Families of rows that turns and mirrors carry onto each other, the same ones carrying the whole set onto itself: the rest of each named row's family, in list order
7 families of 4 rows
Nevu: [  6  -9 -13   0  -4   5 -18   0  -1   6  11  11]
vipa: [-35  -1   9  -8 -26 -21   0   0   5   5 -22  14]
lagek: [ -1  -9 -15   7  -2   9 -16  -1  -3  16   6  21]
tofif: [-14 -13  -1  19 -13  -3 -16  -9   1  -1   9  31]
Zoz: [-37   5  10   3 -27 -19  -4   8  14  13 -14  14]
gesa: [-32 -10  11  -6 -28 -24   7   8   1  15 -12   8]
doti: [-30  -6   7  -3 -31 -17  12   7  -2   2 -16   6]
Buriz: [-24 -22   1  19 -10  -3 -24  -3   5   4   6  23]
gigor: [  7  -7 -14  10 -12  -1 -19 -11   5  16   9  12]
zodol: [-18 -26  -1  15 -11  -9 -21  -4   5   3   9  28]
mataf: [ -9   6 -10 -14  -8 -11  13   1  -3   6 -11  -2]
tuzan: [-35  -4  11 -11 -27 -14   4   2   3   1 -20  14]
kub: [  8  -5 -11   8 -10   4 -16  -7   3  11  11  11]
kad: [-15   9   1  -6 -27  -6  10  -1   2  12  -8 -13]
Veru: [-37   0  10   5 -27 -22   2   1   5  11 -19  13]
Viz: [ -3   2 -16  12  -8  -5 -17  -7 -10  14  11  23]
Dof: [  7 -11 -13   4  -1  -2 -14  -8  -8   3   6   7]
nibe: [-23 -14  -2  23 -22   0 -25   0   9   3   1  25]
sof: [-10  10  -5 -13 -19 -15  11   9  -5  18 -13   3]
pifu: [-29 -11  14  -6 -17 -15   4  13  10   5 -20   1]
vofu: [ -1  -8  -9   7   0   1 -25  -5   4  19   7  19]
Sozuz: [-20 -10   8  21 -22  -9 -29   1   8  10   2  25]
gad: [-13   9  -3 -12 -19  -9   9   9  -3  23 -16  -1]
lumod: [-12 -13  -2  10  -6 -10 -28  -6   7   0  -3  34]
fuvis: [ -7   6  -2 -20 -10 -18  11  -2  -4  15 -11   1]
dadol: [-15   4  -2 -18 -22 -16   2   7   5  19 -19  -5]
Gab: [ -9  -1  -3 -15 -26 -18   9  -5   4  18 -20  -4]
tosu: [-16 -13   0   9 -17   5 -24  -9   6   4   7  33]

The rest of the family of gesa: lagek, Gab, tosu
The rest of the family of dadol: tofif, doti, vofu
The rest of the family of Buriz: vipa, kub, sof
The rest of the family of lumod: kad, Viz, pifu
The rest of the family of Veru: Nevu, nibe, fuvis
The rest of the family of gigor: zodol, tuzan, gad

Families of rows that turns and mirrors carry onto each other, the same ones carrying the whole set onto itself: the rest of each named row's family, in list order
10 families of 3 rows
Pafu: [  4 -17 -23  -6 -11 -18  -2  -2   9   4 -12 -29 -15  -6   0   0  -5   1
 -17   4  18   9 -18  16   4]
bopu: [-10   4 -36   8  11 -13  -6  12 -17  17  -7  -2   3 -12   0   3   0  -6
  21 -14  -3   5   6 -13 -13]
Netu: [  7 -18 -20  -2 -16 -18  -8   4   9  -1  -5 -22  -7 -12  -3   4 -11   0
 -17   5  19   4 -23  14  -7]
kipos: [  7  -5   4   3  14  -2  -9   2  -2  -1 -25  14  -5  15  -4 -25   0 -14
  10  17  13 -17  -2  -9  -5]
Zimig: [ -8   8 -32   1   7  -8   6  11 -14  13  -6  -2   3 -16   3   6  -1  -4
  20 -19  -2  11   2  -5 -14]
sos: [ 10 -15 -17  -5 -15 -18 -14  -3   3   2  -2 -22 -17 -11  -5   0  -7  -2
 -18   8  11  12 -18  18   2]
Fuzo: [  5  -7  -1   4   8  -4  -6  -5  -3 -11 -27  14  -4  20  -2 -31  -5 -16
  10  13  16 -14  -2  -4  -3]
Rize: [  1  -4   1   2   4  -7  -9  -7  -3 -13 -28  14   2  12  -6 -23  -8 -23
  11  16  13 -17  -9  -9  -5]
molo: [ -9  11 -34  11   9  -8  -6   7 -11  11  -3  -8   0 -16  -2   9  -3  -7
  21 -20  -5   2   3  -7 -10]
mez: [  5  -7   0  -2   3  -6  -5   3  -5  -7 -29  19   1  17  -5 -21  -3 -15
   6  13  11 -21   3 -10  -1]
zumed: [  7 -18 -20  -3  -9 -13 -14  -1   9  -3   1 -31 -12  -3  -4  -5  -4  -7
 -20  10  18   4 -20  14   0]
ber: [  0  -4   2   4   4   3  -8  -9  -4  -8 -36  11  -3  16 -10 -23  -4 -19
   5  13  15 -14  -4  -9  -9]
sug: [  7 -27 -26  -1  -7 -21  -8  -3   1  -3   3 -32 -11  -8   3  -1  -6   4
 -10  11  19   7 -11  11  -7]
Ginan: [ -5   0   7  -6   9  -5  -1  -6  -3  -8 -28   6  -5  22  -3 -23  -8 -18
   6  15  16 -12  -8 -11  -3]
besu: [  5 -18 -17  -6 -14 -26  -7  -5   8  -4   0 -27 -14  -3   2   0 -11 -13
 -14   6  17   9 -14  15   6]
rupe: [ -4  10 -32   3  10 -10   0  10 -13  17  -4 -10   0 -11   1   6   3 -14
  26  -8  -6   3  11  -9 -16]
Nera: [-10   9 -31   8  12  -8  -1   8 -13  14  -7 -12  -1 -14   9  11   5  -3
  24  -6  -5   9   2  -5 -15]
bos: [-16  18 -34   6  17  -5   3   8 -13   8 -11  -2   0  -4  10   6   2  -7
  17 -14   3   8   8  -4 -13]
Zodi: [ -1 -26 -16  -4 -13 -19   0  -2   2  -2  -3 -31 -11  -4  -6  -7  -6  -4
 -16   8  19   8 -14  16   1]
Vupin: [  2  -7   1  -3   9   0  -8   0  -8  -2 -32  14  -6  12  -6 -25 -11 -18
  10  13   8 -18  -4 -10  -6]
rega: [  0  -2   0  -4   5  -7 -14  -2 -12 -10 -33  20   0  14  -4 -23  -1 -11
   5  16  15 -13  -1  -8  -6]
tude: [ -6   5 -29   6   7  -5   3  15 -13  16  -9 -12  -2 -14   7   8   2  -6
  19 -17   0   4   4 -11 -23]
Kivo: [  3 -18 -24  -5 -12 -18  -4  -7   3   1  -9 -29  -9  -1  -4  -1  -8  -2
 -16  18  15  10 -19  18   1]
bar: [  2   2  -3   2  13  -3 -10  -4  -9  -7 -32  15  -3  17  -8 -16 -12 -16
   6  15  14 -21  -4 -10  -3]
Rud: [ 11 -20 -19  -5 -12 -21  -8  -7   8  -6  -5 -26 -10  -2  -9  -5  -3  -2
 -18   9  15   8 -16  17  -3]
fif: [  3  -7   3  -1   7 -10 -16   6  -1  -5 -31  13  -3  16  -2 -20  -7 -17
   3   9  15 -21 -17  -9   1]
vapug: [ 12 -22 -16  -2 -12 -11  -6  -4   7  -1  -3 -28 -16  -8   0   4  -7  -1
 -18   6  16   5 -13  16  -2]
Lem: [ -7   5 -26   6  11  -6  -7  14 -21  11  -3  -7   5 -10   8   8   5  -4
  21  -9   0   4  18  -5 -10]
Vosok: [-12  12 -32   1  11  -9  -1  14 -20  16  -6  -8  -1  -9  -1   7   6  -6
  17  -8  -5   9   7  -8 -15]
dotu: [ -9  10 -33  12   4  -7   2   9 -14  16  -5  -7  -3 -16   5  10   6 -11
  18 -12   0  10   6  -6  -8]

The rest of the family of fif: sug, bos
The rest of the family of Rize: vapug, Vosok
The rest of the family of Netu: Ginan, Lem
The rest of the family of kipos: molo, Kivo
The rest of the family of Pafu: bopu, Fuzo
The rest of the family of ber: sos, rupe
The rest of the family of dotu: Vupin, Rud

Families of rows that turns and mirrors carry onto each other, the same ones carrying the whole set onto itself: the rest of each named row's family, in list order
3 families of 6 rows
Mit: [ 25  -4   9   3  -4   4 -11  -4   6]
vofud: [  0 -11  17  13 -12  -6 -20  16 -16]
Zon: [ -8 -12  12  11  -9 -10 -13  24 -19]
kenor: [  7   6   6   7   2   0 -25  10   7]
fad: [ 10   3   4  -6   6   3 -14 -13   6]
reva: [-17   6  -6  -6  13  -3  -7   7   1]
fama: [ 11 -22  17   8 -17  -6  -3   8 -20]
tesar: [ 13  -5   1 -10   4   1   4 -16   1]
zotis: [ -7 -19   8   8 -11 -11  -1  22 -22]
Babiv: [  2  -9  -8 -13   8  -3  15  -8  -3]
muli: [  4 -23  11   5 -15  -9   5  14 -23]
nezaz: [ 10 -16  19  11 -15  -4 -15   9 -17]
zupud: [-12  -5 -11  -2   5  -8   9  25  -5]
samo: [  6 -16  -8  -6   0  -5  22  12  -7]
zad: [ -6  10   1  -4  11   0 -18  -2   5]
Zeza: [-12  -3 -12 -10  11  -6  10   3  -3]
zag: [-12   5  -2   5   7  -3 -14  25   2]
muz: [ 23 -15   1  -3  -5   0  11  -4  -1]

The rest of the family of fad: reva, tesar, Babiv, zad, Zeza
The rest of the family of zag: Mit, kenor, zupud, samo, muz

